Each named turn below is shown by a few rows before and after it. Which turns, in which order, take the first row of each later pair to the second? The first pair is answered.
z88:
[-16 -22 -12 -13   2  -2  17   5 -14  -5   1 -18 -18  -5  11   3 -17  20
   2   8 -28  15  -5  -2  -9   3  -4  11 -16   9  -2   8   4  13] => [-17 -27  -4  -8   8  -1  15  11 -17  -4  -4 -17 -15  -4  16   2 -19  18
   7  14 -24  15 -11  -3  -5   3   4  11 -17  14   7  11   5  12]
[ 1 -2  6  0 18  8 -6 -1 -4 -4 -6  5 12  3  3 -3  2 -5  7 -1  3 -3  4  3
 10  0  9  1 -8  7  6  2  5  8] => [  5   4   2  -2  10   5   1  -2 -11  -7   5  12  12   8  -2  -1   7  -4
  -2  -8  -3  -5   1   2   9   2   2   6  -5   1   2  -2   8  14]
[ -9 -18   3   1  -9 -10  22   9 -15  16  26 -28 -31  11  -4  21  11   0
 -16   2   1 -11 -20   0 -14  -9 -15  22  -7  -4  -7   1   4   1] => [ -9 -16  -3   2 -11  -9  16   2  -5  18  19 -36 -37   2  -7  19   3  16
  -3   6  -6  -5  -9  -1 -17  -5 -15  14  -9   1 -12   4  -4  -5]
z197:
[  7 -11   8 -11   5  -3  14 -14   0   4   5   0   0  -6 -22  -9  14  -4
  -3   8   4  11 -11 -25   6  -1 -16 -11  -8 -13  14  -3  -5  -9] => [  1 -14  12  -9  13   5   3 -11  -7   0  -1   6   9   1 -10 -16  12  -9
   7  16  10  10 -13 -18  15   6  -4  -9 -11   4  18  -4   4   6]
[  4  10  -9  -2 -10  -3  -6  -1  -3 -14   0  13  11   2  -1  -5  -7   0
   8 -10   1 -19  20   6   7   9   0  -6  -2   1 -10  -3  -7  12] => [  3  10 -14  -2 -16  -5  -5  -3   0 -14   4  11   7   1  -8  -5  -7   2
   4 -12   0 -18  19   1   5   4  -5  -8   0  -6 -15  -1  -8   6]
[  7   0  -5  -1 -17 -15  17  -1  -2   4  16  -5 -14  -3 -20   6  13  -5
 -24 -12  -7  -6 -10  -4 -15  -5 -18   7   9 -26  -1   0   1  -7] => [ -2  -5  14   6  15   3  -4   6 -21  -9   5  16   7  20  13  -8   6 -18
  -7   0   7 -13 -15   4   7   7  10  12  -4  10  20  -4  21  18]
z172:
[ -9  -6  -4   7   2  -2   0 -11   0   6  -8 -17  -3  -5   1  -1  -5  15
  14   8   0  12   8   0  -2  -4   1  -3  -5  12  -2   1   0  -9] => [ -5   2 -15   5  -6  -7   9 -14  -3   5   4 -14  -4  -3  -9  -2  -3  16
   6  -1  -7  11   9  -2  -7   1  -9  -4  -5   7 -11  -9  -1  -2]
[  8   4  -1  -4   2   8 -12   3  -8  -4   2  24  25   6  22 -12  34 -22
 -17  -7   7 -15   2  15   7  -9   7  21 -17  -3  20 -16  21   0] => [  1  -3   3  -1   9  12 -20   1 -13   2  -1  16  21   7  31 -10  31 -15
  -7   0   9 -17   1  15   8 -10  12  25 -24  10  23 -11  23   6]
[  1  -3  -2   2  -2   0   8   0   2  -6   9  -6 -10   0   2   0   2   8
   5   0  -8   8   5  -7  -1  -5  -9  -4  -7   8  -8   5  -5  -4] => [  2   1  -8   0  -7   2   9  -2   3  -7   7  -1  -5  -3  -2  -2   4   2
  -1  -4  -9   6   6  -5  -2  -2 -12  -9  -1  -2  -8   7  -8  -7]
z839:
[ -7  17  10 -14   8  19   1 -15   1   7  -6  14   6  12 -10  -8  -2   1
  19   9  16  11  10  17  11  20 -18   8 -16  16   6 -18 -11   8] => [-14   4  18 -14   5  17   8  -6 -12  13   7   7  -8  17 -10   2   3  -4
   7   7  18   4 -10  14   9  11 -21  19 -20  13  17 -17  -6  13]
[ -7  -7   1   9   1   5 -16 -10  -2   0   0  -4  -9  -7   0  -4  -8  11
  17   4  -9   9   8   3  -5   6  -3   7  -6  10  -6   2   3   7] => [-10 -10   2   9   0   4 -13  -5  -8   1   5  -7 -14  -2   4  -2  -7  13
  10   2  -8   6   2   5  -8   5  -2  13  -9   9  -5  -1   5   8]
[  6  18 -26  13  -3  -6  -9   1  17 -10 -13   3  26  -9  -9  12  17   2
  13   1  -7  14   6   7 -10  -3 -12 -15  14   7 -17  -3  -2  11] => [  0   7 -16  16  -9  -8  -2  14  -6  -9  11   5  11   6  -3  23  26  -5
  -2  -3  -8   5 -14   7 -15  -8 -14   5   7  12  -7  -5  14  27]
[-13  -6   7  -6   3  -2   1   5 -16  -6  10   0 -11   5   3   8   5   2
   1   3  -5  -1  -4   1  -4   2  -4  12  -3  11  -6  -3   7  14] => [ -8 -11   6  -9  -2  -6  -1   3   2   6  -5 -13 -20  -9  -7   9   1   4
   1   6   2   6  -5  -3  -7  -7  -1   8  -1  -6  -1   2  -5 -12]
Now pairs of rows:
Between the rows of a pair lie 2 to 3 turns.
[  2 -12   6   9   9  -7  31  14 -13   6  -3   8 -15   6  25  11 -23 -24
 -24  -5  23  -1 -32   0 -15  -1 -10  30  -8 -15  33  -7  -3   3] => [  8  30 -29  12   1 -13  27 -11   5 -14 -10  24  15 -10   9  -3 -33   3
  -8 -19   5  14  21   1 -15  23 -31   1   0  -5  -7 -12 -13   9] -> z88 z839 z839
[  9   3  10  -5   6   4  -3  -1  22   3 -22   2   8  -2  -1  -4   5 -20
  -3   6   9  -4  -6   5  10  -6   9 -10   3  -8  16   1 -10 -13] => [  3  -2  13  -4   5   2   1   8  -3  -6   4  11   4  15   8   1  11 -22
 -14  -2   7  -7 -17   7   7  -1   8   4   2   5  17  -8   8  11] -> z839 z839
[ -2 -18  12  -5  11  14  -9   3   0   2   0  -5  -6  -3  16  -3  10  -3
   4  18   3   0 -25   1   9   6  10  10  -4   4  19   2  17   3] => [  0   5  -7  -2  13  12 -11 -14   6 -12  -3   6  11 -17   8 -10   2  15
  15  11 -10  11   6   0   9  21  -2  -7   2  13  -7  -3  15  12] -> z839 z197 z839
[ -6   6 -13   0  -2  -4   3  -6   1   1   0   0   2  -1  -9   4  -3  12
   2  -6   0   4  11  -1  -5   0  -8  -7  -1   3 -11  -5  -2   3] => [-12 -10   3   1   3  -4   1   5  -5   7   1 -12  -7   2   2   8  -2   4
   4  -1   7  -2  -6  -2   1  -9   0   5  -5   6   3  -3   2   3] -> z88 z839 z839
[-3 -3  6  7 -1  7 -4  6 -5  2 -4 -5 -9  5  4 -1  3  3 13  9 11  2 -4  1
 -1 -1  7 11 -6 15  3  2  1  6] => [ -2   0   4   6   1   8  -6  -1   1  -2 -11  -2  -3   1   3  -4  -1   8
  16  11   7   5   1   0   2   2  11   3  -4  17   0   1   1   1] -> z839 z839
[ -6   7   2  11  17   8 -17  -5   3  -5 -16   0  17  -9   8 -12  -5  10
  23   9  -1   5  15   2  18  15  10 -10 -10  22  -9   4   4   4] => [  1  25 -10   6   2   1  -6 -10   3 -11  -3  16  28  -9  -5 -11   4   7
   5  -8 -11   6  25  -1  10  20  -5 -14   3   3 -20   0   1   6] -> z172 z172
[ -5   7 -16   0 -19   3   4 -16   4  10  16 -18 -24  -9   3  19 -10   6
   6  -5 -11   7  10  -3 -10 -16 -16   0   7  -1 -16  18  -9  -9] => [ -6  14 -17   2 -18   6   7 -14 -11   2  29  -7 -17   3  10  17 -10   6
   3  -8 -16   3  18   3  -7 -10 -17   6   7  12 -21  11   3   9] -> z839 z839
[  3 -13   8  -1  21  17 -15  -2   8   5  -6  -1  11   0  -1 -12 -12 -10
  -2   5  24  -2   1  -1  15  -5  14   0  -4  -7  19  -7   6 -27] => [  3  13 -15   3  12  10 -10 -15   4  -7   4  16  26  -2  -7 -19 -16   2
   1  -9   8   2  21   0   9  10  -1  -8   1   3 -10 -15   7  -9] -> z197 z197 z839
